Here are some points:
[ 22 -31  40 -23   8 -64  -1  -9  13   2  21  -4  27 -22  41  16]
[-38 -51 -85   1 -20  52  17  19   3   9   2  34  20  26  19  20]
[-62   9 -41 -23 -61  53  35  31   3  12  26  29  19   0 -35 -21]
[ 98  20  56   0  -2 -31  -3 -18 -12 -17   3 -15   5 -32 -37 -38]
[-13   7  -3 -35  -9  16  12  12  20  33   0  15 -13 -34 -11  -4]
[ 88  32 -15 -35 -39 -61 -35 -13   0   0  -5 -27  14   7  60  38]
[-45 -17 -56 -28 -45   2 -19  29   6  25   5  56  22  26  33  35]
[-49  -4 -44  23  -8  67  32  19  -2  -1 -17  -9 -11   4 -11  -9]
[-36 -24  15  -2  24  -2   2   3  17   8   3 -10 -13  13  15   4]
[-55   9  -8   5 -19  -7 -16  -8   0  30  29   5  -8  16  29  16]
[ -5  -6   1  36  29 -12 -33 -20   5  -3   9 -11  -8 -10  51   4]
[ 43  44  48  22   2   0  -3 -14 -17 -23 -22 -25  -1 -20 -46 -40]
[ 67  42  40 -25 -31 -18  -5  -8  -8  11 -23 -26 -26 -13  -2   3]
[-56 -17 -41  22   3  26   6  26  -2  18  -4  31   5   3 -21  -8]
[  8  25   3  24  53   1  11   9 -19 -11 -23  -1  -7 -25 -49 -31]
[ 54  -6  48  34  34  -5   7  -6 -10 -16  -9 -43  -7 -26 -39 -40]
[ -9 -43 -17  12  16  -4   9  24  25  20   3  -6   2 -21  -5  -7]
[109  42  33  13 -19 -15 -10 -30 -20 -28  -4 -16   7 -12 -50 -48]
[-30  -7 -28 -32 -54 -18  -8  21  21  46  14  46  13  -1   7  13]
[ 71  32  27   6   8   7 -13  -6   1 -26 -42 -23 -30 -12 -17 -16]
[-62   8  -3 -25  17  14   5  19  -8   9  -7  -6   0  18  30   8]
[-76 -11 -43  -4 -38  39  33  19   6  14  18   6   8  24   9  -3]
[-66 -33  -4  19   9  29  28  16  -3  -9  -3 -17  10  12  16   5]
[ 19 -16 -12  35  46  -4 -28 -23  -2   6 -37   7 -12   1   6  25]
[ 12  35  43  14  -2   6  -6   6 -11 -16 -23 -32 -18 -23 -24   3]
[-16   3   1  42  35  -1 -15  -7  -6  -3 -21 -10 -16  10  -7   2]
[102  50   3 -35 -42 -38 -14 -26   2 -17  30  10   7 -17 -17 -13]
Here are 12 more points, each followed by its number:
[ -1 -37 -40   0  -7 -21 -20  -9  -8 -15 -14  17  -6  70  85  74] 0
[ 13  33  60  29 -12 -29 -14 -20 -18 -18   3 -10   1 -13 -12 -15] 1
[ 72  10  17 -35   9 -37   8   6  19  12   2  -4 -10 -28 -32 -28] 2
[ 20  41  24  18 -31 -10 -38 -24 -24   3 -19  12 -24   4  21  28] 3
[-15  23  48   0 -30   2  26  15   7   5  -9  -2   6 -26 -62 -47] 4
[-40   5 -44  22 -19   8   3   4 -14 -15 -34 -29 -14  64  85  40] 5
[-65 -36  31   0  11  36  15  -2  -8  -5  12  13  15  15  10 -11] 6
[-50  -3  19  15  17  10   3   8  -7  14  25   6  -8  -8 -11 -27] 7
[112  45  31   8 -21 -15 -15 -30 -23 -37 -14 -32   1  -7 -15 -20] 8
[ 35  16  38 -14 -51 -36 -19  -1  17  17   8  41 -10 -24 -42   1] 9
[127  45  21   0 -37 -29 -11 -23 -32 -29 -17 -36  13  -3  -1 -23] 10
[120  32  32   7 -17  -3   4 -14 -20 -32 -17 -34  -8 -26 -42 -24] 11
Which two of these numbered points are nearest to each point below, ignoring the direction in which the first points spread most? Their numbers follow each, nearest first.
[-24   2  -8  25   6  -4 -11  -6 -21 -10 -33 -25 -24  41  87  41] > 5 0
[-22 -54 -67 -54 -79  28  40  25   8  17  43  42  40  33  31   9] > 10 8
[ -4 -26 -10 -36  18 -20  15   8  37  17  20 -13  -2   0   5   3] > 2 7
[-37 -49 -19  11  -7 -10 -18 -15 -26 -26   6  17  37  60  99  56] > 0 5
[-20   0 -46 -45  28   2   8  12  25  12  28   7   1  -1   1   3] > 2 8
[ 67  19 -25 -43  40 -36 -18 -17   5 -10  24  40  -6 -21  23   2] > 2 8
[-26  34   7   1 -43  -3 -43   5  -8   6 -18  -1  -6  19  26  43] > 3 1
[-34 -54 -58 -11 -39   9  11   4  -5  -1   1  -6  24  60 102  64] > 0 5
[-30  29 -24 -17 -47 -12   4  14   5  38  30  30 -13  -9 -15   6] > 9 2
[-56  21   4  14 -27  31   4  19  -2   8 -20  -9  -9   2  -3  -4] > 1 7
[ 25  21  -3  10  18 -22 -10   0 -14 -22 -38 -35 -38  34  45  38] > 5 0
[-30  47  -8   4 -36  -9 -14 -22 -18 -16 -34  -8  -2  44  74  38] > 5 3
[-17   5  35   7   8  26  20  12  11  -1  -6  -9  -1 -23 -65 -49] > 4 7
[-39  14   5   3   1  12  -4   6  -8 -12 -29 -20 -26  33  40  38] > 5 3
[ 41   4   3   2  60  -8  -1   6   9 -24 -65 -77   5  18   5  -9] > 5 8
[ 18  16  10  26  48   1 -13   1  -6  -5 -43 -18 -18 -10 -17 -14] > 7 1
[-33 -43 -39  17  -5  29  11  28   6  -8 -20 -23 -13  32  50  33] > 5 8
[ 93  26  28   4  -2  14  -1  -1   0 -10 -29 -23 -14 -32 -65 -45] > 11 2
[ 57  19  12 -18  25  -9 -25 -21  -1 -14 -32 -24 -30   1  45  38] > 5 0
[-60  24 -11 -14 -19 -19 -10   0  -8   1   2   6   6  32  55  38] > 3 1
[ 26  14  44   9  -5  -8  21  12  -5 -11  39  13   2 -47 -82 -62] > 4 7
[ 58  33  44  13 -22 -10 -26  -2  -5  10  -2 -10  -8 -29 -51 -42] > 4 7
[ 13 -12 -36  19  35  62  44  24   1 -17 -27 -44 -15 -24 -28 -24] > 11 8
[-29 -37 -48  25  16  49  17  25   9  -2   4  -4   0  -7 -34   2] > 11 8
[ 13 -17  39   4  31 -53 -23 -37 -20 -40  14  18  27  11  48  42] > 0 1
[-41   7  32  34   5  11   3   7 -13 -14 -30  -2  -6  -9   6  -3] > 1 7
[112  34  33  14  -6   9   6 -17 -28 -32 -21 -35  -1 -28 -35 -46] > 11 8
[-17  14  46  -5 -48 -66  18   3  -2 -19   6  -3  -2   9  39  34] > 1 3
[-41 -33 -22  24  27  23  18  20   5  13  -4   5   3  -9 -16 -16] > 7 11
[-27 -49 -75 -46 -74  -1  33  22  -1   9  46  54  47  28  71  25] > 10 8
[-26 -62  15 -17  11 -36   0 -10   2  -5  50  13  35  30  57  14] > 6 1
[-59 -62 -18  -7  -1  18   9   0  -5   4  22  35  30  32  40  20] > 6 8
